Where one turn sends some rows of the set: a few examples, then the rows asked
suvak: [ 21 -15 -10   4 -20 -12   7 -32 -10 -54 -13  17  21 -36  19]
Ganer: [-35 -37  -2 -10 -25  39   5 -24 -40 -10  39   7  20   1 -12]
Sovo: [-25  19 -11 -12  -7  -7  11 -29 -17 -53  -4  47  18  10  14]
kemik: [ 23 -16   5 -12 -11  11 -17  -2 -28  34  28  -7 -11  21   7]
rida: [ 31  -2 -43 -34 -22  17  27  -1   1   4 -29  19 -28   0  15]
muz: [ 17  23 -26   7 -29 -18  21 -24 -19  -5 -21  37  -4  -8 -10]
vigu: [-40   0  11 -14   9  -1  11 -10  12 -40   1  38  -8 -29   7]
Giga: [-19 -46  -4   2 -28  28   3 -28 -48   9  35   5  12  -9  -9]
vos: [-21  15  -6  -4  -6  -6  20  -3   9  -3 -13  36 -23 -28 -19]
zanem: [-18 -10 -24 -46   6  18  22  -9  -3 -28  -7  38 -15  22  47]
sizo: [ 28  -5  -4 -45  -2  43 -27 -22  -5 -21  18 -10   8  27  17]
bavez: [ 16 -57  10   7 -10  14  23  16  -7 -11  37 -10  15  10  33]
tun: [ -3 -18   2  -5  -5   5   9  11 -27  31  35  13  -7  42  18]
fefit: [-27  -9  -4   1  -5  -4  43   7  17 -26  -6  33  -9 -33  -4]
mobiv: [  6   3 -20   8 -30  -5  43  -9   1 -52 -20  31  23  -9   3]
nat: [ -2  -4  12 -28 -14  44  -4  19   0 -18  30  -7  18  43   2]
dis: [-22 -24  -7 -13 -37  47   1 -25 -35  -2  30  -1  19  -1 -26]
befu: [ -6  -6 -12 -41   3  39   7  -9  -4 -28  22  13  14  55  26]
momur: [-23  -6   7  -6   9 -19   2 -20   0 -15   0  35 -22 -44   5]
mupe: [  3 -19  24 -28  -1  34 -27   1 -11 -24  38 -14  18  21  21]
ded: [-28 -47  -7   2 -34  35  23 -15 -34 -11  35   0  21   1 -14]
rugul: [ 28 -34 -22 -43  -2  17   1 -21   4 -36 -14   9 -11 -27  51]
Det: [  6 -37 -26 -29  10  -4  15 -21 -12 -15  -8  31 -23  -4  64]
gaka: [ 39  -8 -25 -18 -14  17  10 -12 -19  34   9   4 -16  34  11]
Boza: [-13 -44  -6   0 -36  43   6 -23 -36  -6  29  -7  21 -13 -18]
doda: [ -2 -13   4  -1  -4  -6  10 -12  13 -25  -6  17 -11 -62  -2]
Rona: [-15  13   5 -18  -8   9  -2 -10  16 -30 -13  20  -7 -42 -19]
zuvi: [  1  -5 -14  10  -4 -36  11 -37 -32 -20  -3  43   3 -12  27]
gime: [ 40 -57 -14 -10  -8  21  15 -13  -2 -23  19 -15  16   4  44]
Rokiv: [-27 -33 -12   2 -37  37  18 -19 -40  12  32   9  14   6 -22]
Tuz: [  5 -10 -38 -38 -17  28  44  10  16 -33 -22  22  -5  12  29]
fur: [ 29   3 -27 -51 -10  27 -15 -21  -3 -16 -24  12 -21  -5  23]
Visof: [ 35 -39   3   2 -30  25  21  30  -1   0  22 -24  15   7   8]
Luvo: [ 15 -32 -19 -15   7   0  13 -21 -26  19  27  16 -14  37  42]
lesi: [ 32 -35 -28 -11 -23  31  45  11   9 -20  12  -8  18  27  21]
Tipop: [ 11  27  -8 -18 -19   3 -21 -37 -14 -42 -17  25  10 -16  -7]

fur moves to rugul
bavez moves to tun
gime moves to Luvo
Now find these:
Rokiv moves to dis
Rona moves to doda
Tipop moves to suvak

Where one turn sends some rows of the set: a few examples, then the rows asked
nefi: [  8   6 -16 -48  17  33  13  67  27 -31  65 -24  -4 -35  28 -12 -29  34
 -29  -9   1 -21  39 -30  15   2  15  45]
Poga: [  3 -37 -50 -22 -44  10 -17   1 -16  -5 107 -11  29 -38  18   9  15 -14
 -17 -10  22  33  20 -30  18  43  14  50]
nofab: [  0  12 -27 -33 -13  52   2  46  30 -26   3  -2  -3 -11  14 -46 -17  25
  -6  10  14   4  44 -13  -5   8 -21  33]
sebiz: [  5 -60   4 -39  22  17   9 -22  -4 -54  40  17  31 -15  22 -30  57  14
  -4  13   0  -5  44 -24 -22  13 -14  37]
pabu: [  5 -43 -61 -13 -35  11 -28  -3 -20  -8  94 -10  35 -50  13  11  20  -7
 -23  -7  11  22  34 -32   1  50   0  44]
dulon: [ -8 -19 -52 -34 -43   7 -21  -1 -23  -6 113 -28  30 -33  10   9  18 -25
 -20 -16  25  35  16 -21  16  31  10  33]
tafip: [-13  25   0 -47  50  12  21  -4  -6 -37  46 -24  27  -7  -1  -4  55  -4
   1   5  21   9  20  13 -16 -16  -2  36]
lig: [ -3  23 -28 -38 -12  51   2  46  28 -24   6 -13   1  -8   6 -39 -13  17
  -9   8  17   6  41  -8  -4  -1 -22  25]
Gev: [  7   6   0 -54  19  35   3  61  27 -38  56 -15 -11 -25  31  -7 -19  23
 -28 -12   8 -22  30 -39   3  -7  13  27]
Tupo: [ -3 -36 -43 -24 -39   8 -44  -8 -15 -19  86  -3  26 -36  14  13  30 -26
 -25 -10  24  23  23 -39  -9  41  -2  15]
Bediz: [  6 -13   9 -28  46  18  18   1  -3 -45  40  22  17 -16  23 -14  58  20
  14  19  22   0  18 -16 -17  13  10  66]
pifes: [ -4 -31 -36 -29 -39   8 -30  -2 -18 -13 103  -6  21 -29  19  11  22 -26
 -21 -14  32  32   9 -36  10  39  14  29]
Febe: [  4   5 -29 -27  46  16  45   3  -8 -24  56 -22  34 -29   1 -14  39  31
   8  14   3   9  38  19   2   6   9  86]
fepa: [-17 -16  -8 -61  25   7  12 -21 -14 -42  46 -32  44  -9  -6 -20  57 -12
 -16   1   2   5  49  11 -14 -16 -23  10]
muri: [ -7 -22 -64 -26 -35   8 -31  -4 -20  -7  96 -36  35 -40   2  14  24 -28
 -29 -20  12  28  34 -18   0  33  -6  24]
puver: [ -1  18 -36 -33 -13  51   7  48  29 -21   8 -12   4 -14   8 -46 -20  24
  -7   9  13   5  46  -5   2   5 -18  36]
basuv: [  4 -42 -37 -36  23  11  39 -12 -12 -29  57 -25  54 -31   1 -32  36  28
  -6  12 -19   2  67  11   1   8 -14  63]
vov: [  1  22 -13 -59  21  32  11  63  23 -32  61 -39  -2 -27  21  -7 -24  17
 -30 -13   6 -16  35 -20   9 -13  11  23]

Febe moves to tafip
dulon moves to pifes
vov moves to Gev
Now find these:
puver moves to lig
pabu moves to muri
fepa moves to sebiz

Where one turn sends some rows of the set: a few examples, then the rows asked
kop: [-35  16 -39  -6  -4  45  26  -8  12 -21  12  12  -9 -29 -65]
fasuf: [ -2  23 -39 -33   7  44  15  25  34  17 -27  21  32 -38 -40]
Sodo: [ -5  -6 -44 -15 -14  35  15  -9  36  18  -5  20   8 -35 -78]
Gok: [ 30  14 -63   1 -19  13  22  63  10 -11  21  -6   6 -20 -36]
kupan: [ -9 -10 -17   6  32  20  14  50  32 -29 -28  39  20 -49 -33]
foti: [ 36  -4 -34 -15  -3  15  11  -9  18  15 -14  38  34 -27 -39]
Sop: [ 33  53 -21  33  27  25  26  12  15 -11  26 -24  17 -13 -28]
zes: [ 14 -41  -8  39  -3 -14  21   8  30 -31   8  19   9 -19 -35]
punev: [  3   5 -16   0  28  25 -17  22   4 -17 -17 -12  34 -12  11]
Pufod: [-27  -4  11  25  48  -1   6  20  43   6 -15  -4 -14  -9 -34]
dobu: [ 10 -48 -38   0   4  15  21  29   6 -21 -16  27  21  13 -45]
sot: [-31  -2 -28   1   5  65  -3  31  26 -32 -16 -20 -16 -13 -52]
Ven: [  8  20 -28  57 -14  39  39  -3  45   7  -7 -25  14 -22 -55]
fel: [  4  -5   9  22  42  17  15  34  37 -19 -35  19 -22  10 -36]
Rakom: [ 12 -28 -10  34   3  13 -17 -20  14 -33   3   8  -6 -29 -42]
feva: [ 47 -15 -18   4  38  29  17  -5  18  19 -13 -23  20   1 -24]
Foz: [ -7  -3 -14   5  21   6  23  56  28 -17 -15  -4  41 -13   9]
fir: [ 14   4 -12  13  -7 -37  -8  38  18  12   5  16 -13 -14 -37]
kovu: [-49 -33 -36   4  18   4  11  22  28   6   4  -4  22 -30 -48]
gif: [  2  22 -22 -12  -3 -10  -1  70  19  12 -12   3  -6   3 -26]
tives: [ 21  10 -55  12 -14 -10  14  44  15   3  37 -10  13 -42 -33]
lop: [ 13   4 -29   3   2  10  21 -29 -10 -21  13  34  17 -19 -29]
guvem: [ 27  11 -16  -2  42  69  25  31  42  -2 -34 -15  -6 -21 -44]
tason: [ -5  11 -20   6 -15  -5  -1  58  32   1  -4  12 -37 -13 -64]
mipid: [ 15 -11 -10  23  34  33  14 -15  46  15  -2 -22 -12 -41 -63]
Fidap: [ 17  52 -31  28  17  45  32  22  22 -14  23 -34   1  -4 -48]
lonar: [ 15  41 -24  43   0  51  41  25  42   0 -26 -19  28 -19 -29]
noka: [ 39  19 -24  53  -8  28  37  -3  28   5 -15 -14  34  -5 -28]
Mera: [-10 -20  -4  14  35   5  14  19  25   5 -17 -10 -10  36 -36]
diz: [-13  40 -34 -23  20  41  24  18  -1 -19  -9  18  28 -23 -12]
Zega: [ 24  20 -52  15 -15  10  18  58  25 -18  24   5  -6 -54 -48]
lisi: [-38 -20 -28  12  -7  34  34  49  48 -28  -4 -13  -8 -11 -56]
mamor: [ 37  40 -23  43  14  29  31   2  19 -22  29 -17  -5 -12 -55]

kovu moves to dobu
Mera moves to fel
lonar moves to Ven
Now find these:
tives moves to Gok
Fidap moves to mamor
fir moves to gif
feva moves to guvem
sot moves to Rakom
lisi moves to zes
lop moves to diz
Sodo moves to foti

